One turn sends every row of this set to another row. A few are shown first. Where does it send the rows asked after them?
kanib: [-13  -2  -6   1  -5  -5 -18  -7  -3   9   1  -5   9   6   9  -9   5 -32
   3 -15  -1   4 -23]
Big: [-20  19  17  16  22  -5  16  -7  -3   8  -2 -19  18   9   1  11 -23 -16
  18  -3   4   6   6]
Bev: [ -8 -12  -4  -4  -1  -5  -8  -2  -5   3 -13  -8  -4  -5   6   1   9  -7
 -10 -12  -7  -3   0]
dise: [  5  -5  -3   8  -9  -3  -8  10  -3  -5  -9   2   1   8   3  12   8 -20
  12 -12  17  -5 -13]
pomek: [-18  22  13  13  25 -12   4  -5  -2   9  -7 -23  18  11  12  -4 -22  -5
  29   5  -3  -3  11]
nefo: [ -2  17  17  27  11   5  -9 -15   0  11   1   0  15  19  20  -2 -22  -7
  15  10  -8   3 -21]
Tuk: [-11   1  -6  -7  -5  -3 -17  -5   0   1  -7  -2  11   7   7 -14   8 -32
   6  -7  -1   1 -18]
vas: [ -7  31   4   9  10 -17  15 -15 -10  26  -1 -10  -5  19   6   1 -10 -11
   8  13  19  -5   4]
Nat: [ -8  -7  -1 -10  -1  -5 -10  -6  -3   0 -14 -11   5  -4   3  -2  17  -8
  -4 -14  -4  -4   3]
fer: [  5  -3  -5  -2 -10  -1  -5   5   6  -8 -13   2   3   7   5   6  11 -20
  14 -11  13  -7  -7]
Nom: [ -2  23  22  19   8   4   7 -20  -1  11  -4   0   9   6  15   3 -21   2
   4  16   2   5 -15]
lameb: [-22  10  11  16  26 -13   4  -9  -9  16  -2 -24  13  14   5   6 -15 -11
  16  -6 -12  -1  16]
puvak: [  0  30   4  12  13 -17   5 -10  -4  21  -7 -15   3  20  16  -7 -11   6
  24  13  14 -11   8]
nek: [-12  -3 -12  -2  -3  -3 -15  -4  -2   8  -2  -5   6  10   9 -12   4 -32
  -1 -13   0   3 -19]
ruz: [  5  15  21  18  10   8   0 -11 -10   5  -2   5   5  17  23  -3 -12  10
  12  14   3   0 -16]
geme: [-21   9  14  15  26   3  10  -8  -5   6   6 -16  19  17  15   0 -19 -14
  27 -14  -4   5   5]
palug: [-10  21   1   3  16 -17  13  -9 -17  21   1  -8 -15  22  14  -5  -4  -8
  16   9   8 -11  12]
gabiz: [  7  22   3  18   7 -16   5  -7  -9  21  -5  -4 -11  26  11   9  -6   0
  16  13  15 -14   7]
Seb: [  3  -8  -6   6  -6   2  -7  13   1  -7 -12   0   2   9   5   8   5 -20
   9 -13  14  -4 -10]
pel: [-10 -10   1  -2  -2 -10  -8  -3  -8   4 -10  -9  -4  -9   3   6  11 -10
  -6 -13  -7  -5   1]
kup: [ -2  26  16  18  11  -3   0 -16   7  10  -5  -6  14  10  24  -8 -23   6
  24  14  -3  -3  -8]

Nom goes to vas
kup goes to puvak
geme goes to ruz
And these:
Bev goes to nek
gabiz goes to lameb
fer goes to Nat
pel goes to kanib

One turn sends every row of this set to another row. A few are shown first. Where does it send the rows asked after them?
dalat: [  6 -11 -15   1  24  -7  17  21   8  16 -24  -4  13  14  23   6  -4  -1]
robib: [  3 -31 -18   2  13  13  19   9 -15  13   3  17  13   2  22  -2   4  12]
semo: [  0 -19  -2  -5   9 -15 -12   8 -11  -7  17 -16  19  14  23  -9  -8  -6]
muta: [ -8 -31  -1   4  26  -2  17   8 -31  -8   5   9  27  17   9  -3  -9   4]
Lifiz: [ -6 -16  11   0   9 -13  -6  19 -18  14 -20  -3  35   7  24   3  -4  -7]
kig: [ -6 -12  -6   9  22 -11  15   4 -10   9  -3  15 -15  16  11  15 -16   2]
ribo: [ -5 -16   2  -4  12 -14   8  11  20   9  10   9  27  17  36   4  -1   4]
rozo: [  7 -28 -16   5   8  19  18  17  -2   0   1   0  14   1  12  -4  -1   7]
Kisog: [-22  -6  -7   1  14  -8 -13  11  -7  11  -4 -12  32  13  12   2  -9  -6]
Vikat: [  0 -18  -4 -10   6  11   6  -4   9  -6  13  17  21   9  29 -12 -12   8]
kiru: [  1 -25  -6 -14  16 -24  -3  11 -12   1  -3  -8  26  24  36  -1 -16   9]
zeg: [ 10 -16   4   4  12  -7   9   9 -10   3  -6   5 -20   5  16   8 -13   3]
Sil: [ -1 -15  -2  -5   8   2   7   8  25  -5  14  -1  23  13  24  -5 -11   2]
Vifi: [  7 -29 -15  -2   8 -18  -2  19 -21   4  -1 -18  20  17  25  -1  -8  -4]
tuf: [-15 -13   0 -13  30 -13 -11  13 -19  21  -5   1  31   5  23   1  -6   7]
Tubu: [ -2 -28 -16   7  11  -5  20  17  -8  22   0  13  18  11  28   9  12   7]
Veb: [-14 -10   7   2   4   9  -7   6 -15  -6 -15  -6  32   7  12  -7 -13  -1]
Tozoz: [-15 -15  -8  -3  11  -3  -6   4 -28  15 -17  12  35  12  22  -2 -13  -2]
Gup: [  0 -13  -6   9  18  16  11  -2 -16   5  -1  20   7  -1  16  -8  10 -10]
tes: [  0 -28  -2   9  10  -3   2  12 -25  -9  12 -11  19  10  10  -7   0 -11]
Duv: [  3  -5   0  -5  14  12  -4  -6   2  -4   5   7   4  -2  25 -17   1  -8]
doz: [  3  -7  -2  -6  19 -13   3   3   3   5   4   7 -16  13  19   8 -24   0]
sosed: [ 12 -10 -19   1  11  11   3  11   1   6 -10  -9   1   0  17  -9  -2 -11]
Tebe: [-12  -5   6   0  29   3  10  -8  -5   4   3  30  15  10  28  -5   6  -1]
fibo: [  0 -10  14   4  13 -11  11  -2  -6  -1  -1  20 -12  14  22   9 -17  -1]
lod: [  3 -13  -5   6   9 -10  15   7  -7   5 -14   7 -15  16  17  13 -18   2]
Gikem: [ -8 -17  13 -12  22   5  -5   7 -25   4 -14   7  31   0  22  -8  -9  11]
voz: [-14 -14  -9  -8  25  10  -5   6 -20   7  -3   3  31   3   4  -9 -19  -3]
Gezok: [ -1  -6   1   2   8  -9   3  -5  -4   0   4  14 -16  13  19   4 -19  -5]
mif: [-12 -21   7   3  18  -3   2  -1 -19 -16  19   3  26  17  15  -8  -9  -2]
fefam: [  3 -10  11  -4  25 -16  10   5   2   3  -3  13 -12  13  21  10 -20   5]
beza: [-11 -26   3  -8  25 -12  11   1 -20  -9   0  11  32  27  25  -3 -17  13]
felep: [  3 -25 -14  13   6   1  21  25   6  10  -3  -5  18  11  17   9   5   3]
bik: [ -9  -4  -1  -3  29 -13  15   5  13   9 -17  14  20  23  33   6  -5   4]
dig: [  7  -2  -8  -8  14  -3   1  10  20   2 -15  -9   9  12  31  -6  -9  -3]
dori: [ -4 -20   2 -10  10  -5   9  -1   4   8  11  27  24  13  42  -3  -2  10]
Banob: [ -5 -14   9  -4  25   1  -6  24  -9   6  -5 -12  32  -2   6  -4 -10  -6]
sumek: [  3 -14   1   4  23  -6  11   5 -13   7   5  12 -19   5  12   9 -10   1]
masip: [ -2 -31 -14  -6  24 -15  12  15 -25   5 -10   1  28  25  24   3 -16  10]
nuge: [ -6 -15  -3   9  31  -2  24   9  -9  15 -15  25  17  13  22   6   7   0]

beza goes to tes
Sil goes to Tubu
voz goes to Kisog
And these:
dalat goes to Tebe
fefam goes to sumek

One turn sends every row of this set to another row. A few are shown first. Where does it send the rows asked after them?
lemaf: [ -6 -12   8  12 -27 -14  -1  -3  15   4  -2  -3   8  19 -23 -21   7  27
   7   1  -2   4  -1  14   7]
toket: [  4   3   8  16  -1  12  13   0  -5 -18   0 -10  11 -10 -15  13   1  -3
  28   0   7  10  12  -9 -14]
val: [ -4   6  11  24   4   4   7   4 -10 -23  -8  -8   7   0 -26   8  11  -9
  21  -4   3   1  -1 -11 -17]
fuvo: [  8  -2   3  16   6   2   7  -6  -5  -1 -11  -4  -6   5 -27  -1  -8   5
  12 -23  -9 -14   2 -12   0]
zed: [ -8  13  12  19 -18  19  11   9  -3  -7  19  -7  -5   1 -22   9   1   8
  -5 -12   1   9  12  -1   2]
Bizup: [  7   1  11  15   6  -1  11  -3  -4   3  -8  -6 -13  -2 -24   6  -4   1
  13 -26  -4 -11   7  -5   4]
rep: [ -5 -11   8  18   3  -5  17  -5 -14 -19  11 -21  10   1 -35 -18   7   3
  19 -27  -9   2   7  11  -1]
Dif: [ -2  -5  18  19 -25  -1   6  10   4   0   9  -1  -3 -16 -16   8  34   9
  18  -4 -23   2  11  12   2]
mima: [  3 -16   3   4   8   2  30  -6  -3  -4   9  -3  23  -1  -9  -7  -3  20
  20 -20   7   2   3  12 -14]
gubit: [-11 -14  32   8   0   0   9 -13  -9   6  -7   1   5   6 -14  -7  33  20
  12  -1 -13   0   5  -3   6]
femu: [-10 -10  30   5  -3  -1  15   0  -2  -5 -12   1  -3   5  -2  -6  25  17
  19  -3 -16  10  15   3   8]
seto: [ -8  -6  -3  20 -26 -10  -2   8  12 -10   2   3  19  -2  -5 -16  19  24
  23   1 -20   6   0  20 -16]
kifa: [ -9   8   9  19 -18  18  17   8   0 -13  22  -4  -2   2 -19  12  -3  12
  -6 -13   8   8   9   4  -2]
Rere: [ -7 -13  -2  24 -28 -11  -7   0   4  -5  12  -8  20  -7 -24 -18  25  18
  24  -1 -24   0   2  15 -10]
pemup: [ -3 -21  -4  18 -17 -13   3   9  12   2   9   2  25  -6 -14 -10  28  21
  23  -3 -14  -5  -2  14 -14]
duz: [ 12   3   0   9   0   9  12  -7  -1  -1 -10  -1  -4   2 -12   1 -20  12
  19 -19  -7  -3  11  -7  -2]
Moge: [-15   6   9  13   2   0  10 -14  -9 -25  -7   0  11  11  -6 -19  -2  22
  14 -14 -15   7  -4  19 -15]
loke: [ -1   0   7  16  -3  13  15  -8  -5 -17  -1 -11  12 -12 -21  13   0   2
  29   1   8   6  12 -12 -12]
Kupaz: [-10   7  10  22 -11  13  16  11  -1 -10  18   0  -2   7 -25  12   4   9
 -12 -16  10   0   0   1  -3]
Finat: [  0  14  12  19  -2   7  -2 -24 -14   3  -6  -6  -9   4 -24  -2  -8  10
   7 -15  -6  -8   0  -6  -3]
mus: [ -2 -30  -4  11 -11  12   3   7   1   1  10  -1   9  -2  -8 -14  24  16
   3 -19 -27   1  21   3  -2]
sozem: [ -9   6  10  24   1   7  11   2  -6 -27 -13  -9   1  -2 -26   9   5  -5
  24  -5   1   3   2 -11 -12]
tozab: [ -3 -18   8  12 -27 -16   2   3  15   3   1  -9   5  16 -28 -20   8  21
  11  -6  -4   3   5  14  12]
rufig: [ -1  -4  16  14 -26   7   7  -5   5  12  12   9   8 -15  -4  11  30  23
  15   5 -14   1   3  10  -7]
remid: [  0 -19   7   7 -27 -12   5  -2  17   8   3  -6  12  14 -21 -18   5  28
  12  -2   1   4   5  13  10]
punir: [  9   9   8   9  -3  10  11 -15  -2   6  -6  -2  -8  -4  -6   5 -17  14
  17 -15   1  -1  11  -2  -3]
tigob: [ -6 -16 -11  18 -28 -15  -5   1  12   0   8  -6  22   7 -21 -22   7  29
  13   0  -8  -3  -2  10  -7]
Gem: [ -7 -17 -11  20 -24 -19  -2  13  15  -4   4  -6  16  10 -23 -22  11  22
  12  -6 -10  -5  -1  11  -5]
zum: [  1 -20   5   2  13   0  26 -11  -3  -4   6  -1  24  -2  -8  -5   1  22
  20 -19  -2  -4   3  11 -14]
sinak: [-13 -14  -2  19 -15  10  -7   2  -5  -9   2   2   4   6 -11 -22  24  18
  -4 -15 -33   2  11   6  -6]
Mol: [ -9   6   9  20   1  12   9 -13  -9 -15 -10  -1  13   0 -20   9   4   7
  19   2   9  -1  -4 -14 -19]
Serom: [  6   9   2  16  -3  10   0 -22 -10   0  -7  -5  -2   5 -22  -6 -16  15
  12 -15 -10  -7   2  -9  -5]
pegin: [ -7 -20  -6  21 -22  -9   7   9  11   0   9   4  15 -12 -11 -10  29  24
  19  -3 -16  -9  -4  11 -16]
dutom: [ -3   9   8  20   0  12   5 -13 -13 -15  -2  -4  16  -2 -19   7   4   3
  19   5   8   3  -3 -11 -22]
Levan: [ -7 -18  -4  11 -14  16  -1  -2   1   2   4  10  13   3   4 -17  18  29
  -1  -9 -23   3  10   7 -12]
tula: [ -9 -16  -6  27 -30  -7   0   1   5  -5  13  -6  12 -13 -18 -17  27  21
  21  -2 -23  -4   1  10 -12]
Zilu: [ -9  13  11  18 -10  16  12  15  -1  -3  11   3  -3   8 -19  11   7  10
 -12 -13   7   2   0  -3  -5]
dagu: [-12  -9  -7  24 -28  -8   1   7   9 -11   5   2   8  -9  -4 -15  22  26
  22  -1 -22   0  -1  17 -16]
Nupu: [ -2 -18 -12  15 -28 -15   0  10  16  -4   8  -7  18   4 -19 -21   4  24
  17  -2  -9   0   6  13  -3]
doga: [ -9  -8  31   6 -12   7  10 -19  -9   1  -1  -5   3  -1  -6 -10  20  22
  20   3 -16  13  18   1   8]
gorop: [ -6 -14   9  15   4  -5  14 -12 -15 -20   9 -21  11  -1 -31 -17   8   5
  21 -24 -20   1  11  12   0]
vobu: [-11   7   9  23 -16  19  13  -2  -5  -8  24  -4   4   3 -26  11   1  13
 -11 -11  11   1   2   0  -3]
vot: [-10   7  19  23 -25  -1  -1   0   0   0   0   9  -2  -4 -11   4  36  17
   8   2 -23  -2  -6  12  -7]
moro: [ -6   7  11  17 -14  21  11   2  -6   4  23  -4   3   1 -25  11   6  12
 -10  -9   8   0   5  -7  -2]
novu: [-13  10   7  17  -2   0  12 -15 -13 -22  -2  -2  12  12 -10 -23  -4  21
  11 -14  -5   9  -7  18 -18]

Moge goes to gorop
Serom goes to fuvo
toket goes to dutom
And these:
vot goes to Dif
tozab goes to remid
Rere goes to pemup
pegin goes to dagu
Finat goes to Bizup
Mol goes to sozem
moro goes to Zilu
kifa goes to vobu
Nupu goes to tigob
novu goes to rep
doga goes to gubit
mus goes to Levan

One turn sends every row of this set to another row. A few are shown first. Where does it send the rows asked after them?
falan: [ 12 -24 -11 -14  15 -13   2  -3   5 -10  12   3  -4  -5 -15   0   0  -5
  -2]
kivud: [-18  16  14  18  -8  13   5   9   6  -5   8  -5   1   7   2  -3   1   3
  -2]
zeziv: [-14  19  13  10   7   8   5  -4   6  15   7   4  -6  13   1  -6   5  10
  -9]
surif: [-19  10  18  17   2  14  -1  -6  11   7   2  -1   2   8  -2   7  -2   5
  -6]
Novez: [ -9  14  -6 -17  -1   1   2   1 -13  -5 -10   1  -6  -7 -14 -16 -15 -12
  15]
Zim: [-12  18  12  11  -4   4  12   6   9   6  14   2  -2  11   1 -17   9   6
  -7]
sul: [  3 -10  -7 -11  26   0  -5 -12  -5   5  -9  10   0  -7 -16   4 -11  -1
   6]
fas: [-9  7 14 17  2 14 -9 -3  4 22  7 -2 -3  7  0 -4 -3  8 11]
fatuk: [-11   5  12  14  -7   4   6  10  13 -12  20 -11  -6  10   2   2   7   4
 -11]
bavi: [ -4   8   8  11   0  -5  15   4  17   1  17  -4  -5   9   1 -10  10  11
 -17]
Kozu: [  3 -16  -5 -15  -1 -15   3  12 -11 -15  14  -4 -13   4 -13 -16  -1 -14
   6]
lov: [ -5   6  -7 -10  12   8  -2   5 -20  -2  -4  10  -1  -7 -12 -14  -9  -8
  20]
gupog: [ -2  -9  -8 -18  17  -3  -7 -14  -2   9 -14  14  -4  -2 -11   2 -10  -4
   7]
Mazop: [-17   2  12  18  -9  17  -2  -1  11  11   4 -14   0   4  -8   2  -3  -1
  -9]
Vib: [  3 -10 -12 -21  -9  -7   4  11 -10 -14   7  -2  -9   5  -9 -22   0 -10
  13]
vur: [-14  14  10  17  -6  10  -1   4   1  -6  11   3   9   0   4  -1  -2  17
   4]
Kofa: [-11  -1  14  12   3   5   0  -5  18  -1  14  -7  -5  12  -2  13   5   6
 -15]
peme: [  6 -15  -6 -25   6 -15   0 -12   9  -7   9  -2 -11   0 -19   1  -4 -11
  -5]
gusot: [  4  -9 -11 -13   1  -5   5  14 -11 -17  17   4  -4  -5 -12 -19   2 -13
  12]
Romaf: [ -4  -1  -3 -20  12  -3  -3 -19   2   6 -14   5  -4  -6 -19   0 -16  -8
   5]
bopid: [  3 -14  -7 -19  13  -3  -4 -15  -2   8 -18   4  -3   2 -13  -1 -12   0
   8]
tuz: [ -3  -9   1  -9  17  -5  -4 -10  -8   9 -19   7  -1  -3 -16  -4 -18  -7
  10]
vok: [ -6   3  -2  -9   3  -2   1  11 -23  -5  -8   1  -7  -2 -11 -20 -14 -11
  17]
roser: [ -8   7   6  12  -8   2   0   8   3 -15  25  -2   0   5   4   2   5  17
  -4]
dag: [-7 -3 10  9  0  2 -6 -5 11 -5 25  3  1  7  0 12  6 17 -9]
tenid: [ -5 -14  -8 -21  11  -5 -11  -4   7  13 -15   7  -7   0 -10   6 -16  -6
   4]
gadat: [ 11 -26 -11 -23   3 -15   2  -5   6  -7   4  -1  -7   6 -13  -5  -1  -5
   1]
miza: [  6  -7   6  16  -5  -4   2  10  14   1  23 -18  -9   6   3  -4   3  11
  -1]
tig: [-12  -1   7  15 -10  11   0   6   8   1  15 -22  -9   8  -5   4   3   1
 -15]
givi: [ -8   6  -8 -15   2   3   0   5 -15  -1 -11  13  -2  -5  -7 -17 -10 -10
  19]
lipuz: [  1   0 -10 -23  -7 -10   6   7  -7 -18  13  -6 -14  -1 -14 -16  -3 -15
   4]
tamo: [-13   3  -8 -17  -2   3  -7  11  -7   7 -15   7  -6  -3  -7 -12 -16 -11
  17]
nupe: [-15   6   8  19 -13  14   3   9   7   3   7 -20  -3   3  -5  -2  -1   0
  -9]
Pim: [  3 -24 -13 -24   1 -16  -4   7  13  -4   5  -1 -12   2  -9   1  -5  -9
  -3]
rago: [ -5   2  -8 -17   1   5  -2   1 -18   1 -15   4  -4   2  -9 -17 -11  -5
  20]
Besin: [-12   5  13  14   0   9  -7 -10   9   4  11   9  10   3   0   8  -2  17
  -1]
kota: [  7 -28  -1 -15  13 -17  -2  -9   4  -2   4   2  -8   2 -18  -1  -6 -10
  -2]
mavum: [  2  -6   9  13   9   2  -9  -6  13  16  14 -11 -11  11   0   9   0  14
  -3]
kefiv: [-14  -4  11  15  -6  14  -4  -2  12  10  12 -16  -6   9  -8   8   2  -1
 -14]
rof: [  2  -8 -14 -19  -5 -11   6  14  -8 -18  10   3  -8  -2  -5 -18   1 -10
   9]
zaro: [  9 -23 -14 -22  10 -16   0  -5   6  -8   6   4 -10   0 -10   2   0  -4
  -4]
bovas: [ -5  -7 -12 -20 -11  -9   0  23  -2 -10   5  -1 -10  -1  -5 -16  -6 -13
  10]
sakom: [ -5   7  11  19 -12   7   1  13   5   6  16  -9  -1   3   4 -18   0   4
  13]
Gov: [ -6   9  10   9  10  -1   8  -5  14  10   9  -2  -8  12   1   0   6  15
 -18]

fas goes to sakom
tamo goes to bovas
And these:
gusot goes to falan
Novez goes to lipuz
Kozu goes to kota
rago goes to Vib
Mazop goes to nupe
Gov goes to zeziv
kivud goes to fatuk
roser goes to dag
rof goes to zaro

